One turn moves each row of this set onto another row. After a few examples, where does it send each row asked below?
G: [-0.77 -1.42 -1.04  4.57 -0.70 -0.30  2.00  0.27 -1.06 -1.94  0.05 -1.67
  1.81 -2.38 -0.98 -0.01  2.00  1.89 -1.31  2.24]
D: [-0.14  1.73 -0.05 -0.25 -0.43 -1.13  1.77  1.57 -2.14 -1.40  0.15 -2.70
  2.96  0.02  2.40  2.57  2.60  2.00 -2.40  1.32]
E: [ 1.33  0.36 -0.42  0.22 -1.88  0.31  0.61 -0.20 -0.76 -1.22 -0.45 -0.81
  2.58 -2.96  0.28  1.26  0.83  0.47 -2.16  2.70]
P: [-0.89 -0.76  0.90 -0.25 -0.01 -2.56  2.23  1.20 -1.87  0.35  0.14 -1.75
  2.38  0.16  0.11  0.71  1.18  0.45 -0.76 -0.06]
B: [-0.19  1.66 -0.44  1.20  0.40  0.39  3.44 -1.06 -0.88 -1.92 -0.76 -1.97
  0.08 -0.92 -0.43 -0.08  2.01  2.54 -0.17  0.03]
T: [-1.51 -1.78 -1.26  1.54 -1.04 -2.21  2.59 -1.05 -3.59 -1.35  0.14 -0.71
  3.53 -0.88 -0.41 -0.22  1.90 -0.24 -0.58  0.06]
M: [-0.28  1.32 -0.74  2.98 -3.13 -0.83  1.71 -0.02 -3.11 -2.88  0.49 -2.43
  1.97 -0.71  1.71 -1.46  2.38  2.67 -2.73  0.47]
J: [-0.55  2.05 -0.09  0.29 -0.60 -2.50  0.49 -0.59 -3.27 -0.93  0.83 -2.02
  1.48 -0.59  0.45 -0.83  1.34  2.23 -2.58  0.47]
F: [-1.55  0.72  0.28 -0.06 -0.83 -0.91  1.84  1.10 -0.46 -5.24  0.27 -0.38
  0.47 -0.43  1.18  0.46  1.69  2.44 -1.33  3.13]
Q: [-0.92 -1.28 -0.81 -2.48 -1.42 -1.21  2.75 -0.37 -1.23 -2.79  0.23 -1.95
  1.34 -0.85  2.64 -1.00  1.82  1.47 -0.37  1.69]
K: [-1.44  0.42 -0.12  0.65  0.64 -0.51  2.74 -0.02 -1.10 -1.96 -1.87  1.84
  1.81 -0.57  0.58  0.86  2.18  2.27  0.56  2.45]
V: [-0.36 -0.91 -1.66  2.55 -1.64  0.20  4.31  0.24 -2.59 -3.03 -0.63 -1.12
  2.20  1.13  1.98 -1.00  3.17  2.23  0.34  1.58]
L: [-1.85 -0.83 -1.28  1.55 -2.55 -0.65  0.73 -1.16 -2.91 -4.07  0.95 -0.94
  2.73 -1.68  1.75  0.30  2.67 -0.29 -0.73  3.14]
R: [-0.94  0.49 -1.35  0.16 -1.35 -0.66  1.57  1.95 -0.97 -2.59 -0.18  1.35
  1.80 -2.82 -0.38 -1.92  2.09  2.06 -1.71  1.88]
A: [-0.89 -1.72 -0.81  2.64 -0.85 -0.47  1.92  0.86 -1.83 -1.85  0.35 -2.68
  2.08 -0.11  2.05  3.64  2.31  1.86 -1.22  1.97]

F moves to R
J moves to P
V moves to L
Now these:
M moves to T
Q moves to E

